0: [110, 111, 105, 141, 189, 172, 164, 74, 111, 141, 90, 108, 168, 121, 152, 148, 166]
1: [151, 114, 112, 138, 110, 177, 163, 112, 154, 150, 98, 134, 177, 133, 201, 112, 102]
2: [129, 79, 93, 138, 155, 161, 108, 71, 104, 128, 106, 71, 175, 117, 134, 127, 118]
3: [233, 145, 94, 186, 109, 173, 123, 114, 169, 105, 151, 154, 101, 183, 255, 113, 142]
4: [112, 102, 152, 116, 123, 146, 146, 157, 159, 127, 94, 106, 143, 137, 122, 57, 100]
5: [67, 83, 122, 121, 130, 133, 159, 34, 106, 112, 150, 158, 64, 94, 29, 202, 126]
6: [143, 167, 123, 122, 118, 120, 100, 138, 124, 130, 197, 159, 57, 147, 123, 187, 152]
7: [152, 105, 85, 153, 109, 159, 150, 167, 96, 106, 189, 124, 141, 95, 99, 129, 117]
8: [171, 87, 105, 129, 136, 174, 130, 116, 101, 136, 128, 114, 147, 108, 216, 124, 110]
9: [152, 125, 88, 118, 176, 150, 180, 169, 118, 196, 130, 68, 185, 58, 143, 90, 141]
10: [119, 118, 116, 136, 153, 118, 124, 80, 131, 127, 113, 115, 131, 111, 119, 145, 136]
11: [153, 142, 134, 93, 128, 108, 81, 151, 115, 152, 161, 140, 72, 139, 154, 131, 143]
12: [113, 100, 148, 121, 125, 150, 145, 143, 155, 123, 88, 110, 144, 145, 123, 70, 105]
13: [33, 92, 175, 120, 84, 32, 196, 86, 80, 74, 9, 195, 215, 53, 91, 153, 82]
14: [193, 103, 102, 119, 145, 149, 75, 185, 133, 136, 162, 71, 105, 130, 153, 62, 113]
15: [124, 129, 124, 109, 173, 138, 143, 151, 111, 155, 189, 154, 97, 134, 125, 120, 170]
16: [117, 165, 133, 131, 128, 89, 131, 93, 144, 133, 111, 155, 132, 137, 129, 151, 141]
17: [175, 110, 114, 119, 103, 128, 95, 167, 131, 138, 146, 47, 110, 101, 117, 80, 84]
18: [182, 146, 83, 140, 146, 127, 107, 82, 86, 140, 160, 145, 107, 125, 212, 207, 149]
19: [218, 147, 95, 176, 115, 179, 137, 104, 160, 124, 154, 165, 100, 163, 240, 125, 136]
20: [69, 102, 174, 115, 92, 66, 119, 158, 113, 59, 95, 119, 122, 125, 35, 88, 88]
21: [91, 115, 155, 101, 125, 125, 68, 151, 146, 141, 140, 78, 105, 150, 49, 98, 108]
22: [113, 135, 143, 64, 137, 136, 152, 114, 148, 187, 152, 132, 87, 120, 87, 120, 120]
23: [73, 110, 131, 98, 162, 143, 161, 99, 99, 153, 156, 134, 98, 110, 69, 172, 163]
24: [148, 161, 114, 119, 130, 55, 163, 160, 108, 138, 111, 92, 219, 71, 163, 150, 111]
25: [144, 102, 134, 105, 139, 176, 119, 141, 144, 189, 95, 63, 145, 99, 166, 95, 110]
26: [134, 124, 150, 94, 139, 114, 152, 156, 145, 173, 74, 105, 174, 99, 198, 83, 106]
27: [225, 145, 88, 184, 110, 187, 130, 116, 168, 124, 165, 157, 97, 168, 245, 115, 137]
28: [137, 124, 137, 123, 113, 117, 167, 153, 128, 126, 146, 169, 149, 108, 152, 117, 112]
29: [116, 114, 116, 126, 136, 114, 132, 114, 86, 112, 133, 135, 213, 130, 134, 162, 118]
30: [144, 82, 122, 167, 115, 167, 106, 131, 122, 65, 56, 97, 223, 176, 208, 93, 103]
31: [114, 133, 134, 135, 144, 132, 146, 108, 116, 123, 127, 166, 138, 144, 137, 146, 142]
32: [71, 149, 143, 145, 133, 151, 161, 49, 166, 139, 93, 195, 72, 156, 66, 172, 176]
33: [73, 96, 178, 123, 90, 64, 112, 170, 102, 57, 93, 104, 132, 113, 42, 92, 90]
34: [107, 131, 130, 134, 143, 132, 154, 96, 114, 125, 129, 161, 132, 131, 137, 152, 147]
35: [116, 151, 136, 145, 138, 131, 93, 141, 139, 123, 153, 137, 82, 161, 82, 134, 151]
36: [145, 160, 110, 136, 101, 119, 120, 160, 138, 129, 173, 112, 148, 132, 81, 125, 116]
37: [173, 75, 91, 118, 120, 154, 59, 174, 93, 142, 165, 40, 208, 89, 135, 105, 84]

[163, 109, 111, 147, 110, 184, 153, 107, 153, 148, 87, 131, 159, 131, 221, 115, 108] 1 8 25
[101, 114, 146, 111, 120, 129, 68, 146, 159, 143, 139, 71, 106, 155, 55, 93, 123] 21 35 36
[157, 157, 126, 96, 132, 98, 93, 168, 114, 154, 165, 149, 70, 137, 157, 135, 143] 11 6 15
[141, 165, 122, 129, 121, 118, 98, 115, 121, 132, 195, 164, 70, 143, 119, 199, 158] 6 35 11
[159, 142, 122, 94, 125, 108, 94, 163, 119, 162, 169, 140, 69, 123, 158, 139, 146] 11 6 15
[90, 117, 115, 141, 114, 112, 126, 113, 112, 118, 84, 97, 168, 93, 42, 135, 112] 10 29 33
[159, 141, 118, 102, 130, 117, 94, 159, 107, 160, 170, 136, 71, 126, 159, 130, 149] 11 15 6
[94, 107, 115, 153, 113, 128, 124, 120, 117, 106, 80, 96, 170, 94, 58, 128, 109] 10 2 12
[121, 135, 142, 71, 135, 142, 143, 116, 156, 202, 150, 122, 92, 111, 97, 115, 124] 22 15 23
[104, 116, 134, 73, 158, 88, 121, 151, 93, 124, 186, 124, 147, 141, 102, 106, 135] 15 36 11
[111, 136, 144, 63, 149, 150, 154, 111, 150, 205, 154, 137, 79, 113, 90, 123, 124] 22 23 15
[119, 174, 134, 145, 132, 102, 120, 88, 143, 131, 110, 166, 122, 158, 131, 163, 146] 16 31 34
[156, 169, 111, 137, 115, 128, 106, 135, 131, 138, 193, 145, 58, 131, 127, 177, 147] 6 11 35
[117, 151, 138, 135, 133, 143, 95, 130, 137, 133, 142, 156, 70, 155, 94, 140, 166] 35 6 11
[132, 117, 156, 107, 140, 118, 144, 149, 144, 167, 62, 101, 173, 101, 204, 84, 108] 26 25 1
[108, 117, 108, 157, 110, 132, 128, 118, 121, 115, 85, 97, 158, 90, 47, 127, 106] 10 36 2
[128, 111, 140, 123, 87, 119, 130, 180, 139, 152, 111, 85, 123, 53, 74, 86, 97] 17 4 12
[115, 155, 138, 135, 137, 102, 121, 83, 141, 133, 106, 163, 123, 147, 132, 157, 148] 16 31 34
[93, 126, 112, 106, 159, 130, 177, 102, 91, 165, 170, 156, 105, 78, 84, 215, 177] 23 34 15
[131, 115, 153, 100, 140, 105, 141, 147, 141, 156, 62, 101, 188, 100, 207, 79, 103] 26 25 4
[94, 81, 109, 140, 126, 129, 132, 63, 40, 84, 137, 153, 69, 95, 106, 211, 146] 5 23 34
[76, 118, 137, 91, 166, 148, 166, 108, 104, 153, 160, 138, 98, 120, 68, 171, 160] 23 22 15
[127, 157, 133, 134, 137, 132, 94, 152, 142, 136, 158, 135, 72, 156, 88, 125, 154] 35 6 11
[124, 167, 135, 137, 127, 113, 122, 99, 154, 144, 110, 154, 123, 140, 132, 146, 143] 16 31 34
[111, 135, 144, 60, 141, 139, 138, 102, 155, 195, 152, 131, 83, 118, 89, 122, 133] 22 23 15
[127, 102, 134, 130, 129, 170, 135, 106, 129, 129, 61, 142, 158, 132, 200, 105, 111] 1 8 12
[128, 108, 101, 129, 131, 147, 118, 147, 89, 112, 215, 145, 159, 129, 120, 168, 128] 7 29 36
[61, 82, 132, 120, 119, 144, 149, 36, 104, 114, 158, 171, 52, 99, 33, 210, 126] 5 23 32
[127, 140, 147, 109, 129, 86, 179, 162, 126, 98, 137, 155, 146, 133, 131, 93, 122] 28 31 34
[68, 78, 129, 121, 122, 144, 151, 35, 105, 108, 154, 167, 62, 104, 42, 196, 125] 5 23 32
[149, 161, 120, 126, 115, 127, 96, 120, 134, 134, 184, 159, 62, 147, 128, 188, 156] 6 11 35
[126, 95, 105, 126, 111, 134, 142, 167, 111, 140, 165, 86, 124, 52, 34, 115, 105] 7 36 17
[93, 117, 146, 93, 134, 126, 75, 141, 147, 150, 149, 68, 103, 154, 51, 105, 116] 21 35 22
[144, 109, 130, 139, 126, 167, 118, 121, 141, 128, 73, 122, 146, 144, 190, 102, 119] 1 12 8
[107, 155, 129, 111, 111, 87, 159, 154, 135, 168, 131, 88, 140, 57, 56, 145, 121] 36 22 10
[151, 161, 117, 129, 116, 123, 97, 121, 132, 137, 179, 154, 64, 142, 130, 184, 154] 6 11 35
[157, 120, 115, 141, 109, 177, 157, 105, 160, 151, 88, 139, 163, 134, 214, 122, 107] 1 8 26
[119, 141, 144, 67, 142, 148, 144, 116, 161, 199, 151, 132, 81, 123, 86, 118, 124] 22 15 23
[165, 138, 95, 133, 154, 142, 120, 81, 96, 142, 151, 143, 115, 125, 207, 191, 150] 18 8 34
[109, 124, 141, 68, 153, 98, 138, 147, 99, 144, 172, 144, 139, 141, 114, 123, 134] 15 31 22
[156, 133, 108, 117, 130, 131, 125, 153, 132, 159, 145, 73, 168, 102, 132, 141, 114] 36 25 17
[105, 155, 138, 129, 137, 94, 122, 89, 135, 124, 122, 160, 116, 145, 112, 157, 142] 16 31 34
[112, 125, 129, 71, 169, 96, 126, 150, 95, 139, 193, 132, 139, 145, 99, 114, 139] 15 22 11
